In the rows, zero is written as 128.
Named turns come first, each shown by rows before and after it. Which turns, in which order, take the first row of each pair that follows to the second? Write the first one first, as in the answered first pair.
turn F:
[104 154 160 136 121 161 151 119 133 151 129 158 128 129  97 135 170 136
 119 123 121 153 118 117 103 146 138  96  92 103 145 174 115 100 136 125
 111 111 160 144  70 111 143 159 111 142] -> [106 162 151 117 123 144 152 126 153 150 114 153 142 131 115 129 158 117
 119  90 161 131  82 130 100 133 141 108  85  88 144 150 111  90 139 103
  98 111 131 140  74 140 126 149 119 141]
[ 71  52 112 126 130  93 123 170 120 178 149 172  94 106 136 100 103 128
 140  81  96 152 109 130 143 168 164 124 100  92 142 159 122 142 172 147
 155 190 106 136 156  61 147 111 149  97] -> [ 70  57 110 125 131  85 128 173 131 180 138 164  90 112 154  90 106 129
 137  69 115 145 102 136 139 163 165 124 102  83 143 153 120 140 178 138
 144 189 100 136 160  63 143 110 146  95]
[146 141 108 121 135 133 129 123 130 130 116 130 126 157 142 147 113 121
 104  97 166  90 114 160 115 129 101 144 134 141 125 102 121 123  92 139
  93 110 118 119 112 184 102 128  88 117] -> [155 124 102 140 132 156 125 113 108 118 133 140 133 140 117 147 122 131
 118 118 137 109 133 151 111 139  95 159 136 172 115 111 123 134  77 166
 123 114 120 112 109 170 113 119  88 130]
turn G:
[141 171 159 147 120 185 166 110 170 181 134 147 142 132  88 163 131 167
 153 118 133 148 156 171 116 140 117  77 149  96 152 130  83 128 125  93
 190 116  95 118 111 146 127 100 105  89] -> [147 161 160 154 129 185 155 106 175 179 125 130 129 138  99 149 136 165
 135 124 129 149 171 175 127 144 108  62 155  82 158 138  96 123 136  85
 194 125 114 138 114 134 136 124 122  88]
[121 123 134 114 142 140 135 134 108 130 155 163 147  82  97 149 133 164
 110 157  91 166 131 122 127 117 121 136 137 135 121 126 117 133 114 173
 154 132 153 116 113 112  98 113 125 177] -> [123 152 136 103 137 139 145 128 115 146 151 155 146 103 100 176 132 164
  95 143  99 147 113 135 123 117 117 119 137 130 130 125 108 126 111 169
 136 112 164 114 111 149  82 119 113 157]
[164 128 103 148 143 134  87  97 119  95 122  80 107 145 151 128 157 149
  80 144 132 110 173 147 131 139 102 125 159 138 139 130 155 138 111 134
 142 140 158 174 135 130 158 170 164 102] -> [156 100  94 164 143 124  88 108 106  74 137 110 130 108 129 103 158 149
 124 149 115 138 175 128 120 139 116 173 149 156 118 125 157 156 104 146
 180 158 122 153 129  98 153 132 163 127]
[168 154 125 143 122 147 120 104 115 125 135 110 150 138 124 161 116 115
  99 117 110 120 133 161 147 125  97 134 135 157 121  96 105 119  86 150
 124 120 132 123 107 164 123 127 128 140] -> [168 147 125 149 129 143 107  96 122 122 123  91 134 143 128 147 120 111
  84 124 105 123 150 174 153 130  92 114 138 154 134 113 115 117  95 144
 126 133 143 147 116 149 133 147 150 135]
turn R:
[152 124 118 130 124 133 133 118 135 114 125 126 145 123 135 123 117 110
 133  90 165 100 113 155 123 111 120 158 134 152 130 109 108 113 105 133
 119 128  95 122 127 185 123 109 144 121] -> [145  87 122 148 138 130 118 117 116  98 134 137 131 102 121  96 126 125
 144 123 122 133 148 134 130 129 124 162 137 169 121 138 125 133 111 142
 159 151 100 136 121 131 144 107 159 130]
[149  92 116 139 110 133 116 147 149  78 134 133 165 125 149  98 130 141
 164 107 131 126 141 131 129  94 108 179 124 143 130 125 116 118 104 121
 152 164  76 127 133 130 113  96 150 164] -> [125  96 145 146  91 161 113 146 133 109 155 144 144 130 124 120 142 157
 173 150  67 164 166 105 134 116 102 144 126 147 130 163 123 126 122 142
 165 154 126 118 132  94 131 101 124 159]
[129 155 165 147 104 180 148 122 109 168 157 141 102 118  85 137 116 157
 165 162  57 185 160 131 134 125 136 135 130 171 107 144 127 140 134 154
 142 115 131 107 136 135 123  98  92 138] -> [137 199 161 123 105 168 166 119 127 182 141 124 121 150 113 153 102 137
 145 118 112 143 114 153 116 103 142 129 127 152 125 104 110 120 130 134
  93  99 114  97 136 196  98  97  78 124]
[156 119 131  86 115 122 125 128 187 160 113 151 144 132 139 157 117 161
 143 131 138 137 132 164 145 142  70 116 149 164 132 133 151 114 130 114
 137 126 135 138 125 164 135 124 135 106] -> [159 103 121  96 117 123 115 126 188 145 112 155 151 120 134 142 124 155
 148 127 139 134 134 163 152 141  68 122 146 166 131 130 154 115 126 106
 151 142 129 148 128 160 136 124 145 110]
Pairs:
Between the rows of a pair lie 2 to 4 turns.
[100  76 105 128 113 119 125 148 122  29 144 117 153 111 128 144 132 119
 165 131 130 116 125 152 140 138 153 201 154 133 141 134 126 119  86 112
 206 152  92 157 111  80 117 117 132 177] -> [ 96 115 129 136  93 160 144 139  98  70 171 133 151 123  97 199 140 144
 166 155  87 125 136 143 136 150 136 177 159 153 141 153 107 128  79 150
 200 121 142 132  93  97 111 123  84 164]	G F
[111 102 125 129 135  96 168 130 158 128 121  80  64 112 102  85  87 109
 185 110 154 167 119 102 152 124 174 109 108  87 142 153 135 129 152  69
 150 185 100 147 139  83 125 130 164 153] -> [124 162 137 104 122 111 191 119 164 165 119  75  66 148 116 142  84 107
 157  86 186 129  81 118 139 111 152  82 117  81 154 127 114 114 142  74
  96 152 123 133 124 152 104 148 129 118]	G G G
[113 113 105 122  92 113 126 157 153 134 125 147 164 113 132 103 112 124
 145  96 147 124 105 116 109 107 164 146 116 117 105 115 108 122 124 125
 133 133 101 106 147 109 109  99 126 150] -> [141 126 118 133 102 144 111 123 152 135 110  96 122 150 153 128 122 121
  84 101 149  97 133 146 118 123 120  97 137 119 127 137 124 117 124 138
 117 122 160 161 148 127 127 172 145 114]	G F G G
[ 88  96 160 124 162 103 130 144 106 104 142 157 125 120  88 101 152 137
 146 141 101 139 197  87 108 157 170  97 111 111 132 144  99 206 141 134
 178 133 125 111 136  58 217 132  90 185] -> [120  93 130 107 189  60 127 146 140  74 106 124 140 145 143  75 137 105
 115  75 195  83 156 144 102 131 175 121 116  88 146  86  95 184 133  94
 145 146  77 133 151 124 202 138 133 176]	R G R R
[120 156 139  97 126 126 128 134 134 111 143 135 142 112 146 126 107 115
 114 109 149 139 132 128 113  85 138 132 133 105 125 117 109 116 116 140
 111 117  97 126 125 122 108 110 142 143] -> [128 140 147 113 136 133 113 135 139 109 130 124 121 117 155 112 114 115
 105 126 133 150 159 125 122  99 130 113 137  99 129 142 126 117 132 141
 127 131 117 153 131  88 126 138 163 143]	G G R
[138 128 117 137 112 122 135 149 119 140 143 158 165 107 111 127 130 147
 173 136 122 122 103 104 116 129 161 179 134 131 110 102 103 141 120 140
 146 136  65 105 112 142 127  81 115 168] -> [126 152 132 134 106 135 141 149 118 168 154 169 161 117  99 151 132 151
 170 153 103 129 103  90 113 137 156 159 136 129 114 117 100 137 127 148
 136 123  97  99 104 139 132  89  95 160]	R R
[148 139 149 146 159  84 114 124 127 120 114 112  87 129 131  94 138 104
 120 153  94 128 159 145 133 131 139 112 114 104 143 137 168 138 168 105
 149 177 124 164 141  71 123 172 187 130] -> [141 194 164 124 146  86 136 123 141 162 117 110  92 162 142 137 131 102
 106 122 123  97 116 158 117 120 138  82 112  86 159 119 139 126 173  99
  89 145 137 143 140 132 100 182 142 103]	R R
[111 179 109 132 132 175 165 105 116 121 175  89 121 142  89 152 116 145
  90 152 104 135 116 135  93 159 109 102 162 185 128 103 135 130 112 153
 125 130 174 114  86 142 153 123 105 131] -> [ 97 120 110 146 150 141 137 122 122  97 159  93 120 111  89  92 123 136
 115 164  92 169 139 115 113 158 132 110 156 172 125 129 162 141 140 130
 158 172 152 135  96  68 172 119 141 152]	F G G
[106 154 146 117 123 147 137 126 133 169 124 124 108 158 126 158 135 137
 116 150 106 137 130 127 135 140 114  78 132 107 152 154 131 122 153 128
  98 108 182 130 127 122 119 160  94 105] -> [ 98  98 135 136 124 130 126 138 118 135 142 160 123 111 101 115 137 142
 162 167  82 174 143  97 128 141 138 131 116 121 124 163 138 139 148 132
 148 141 139 116 130  68 126 115 109 138]	G G
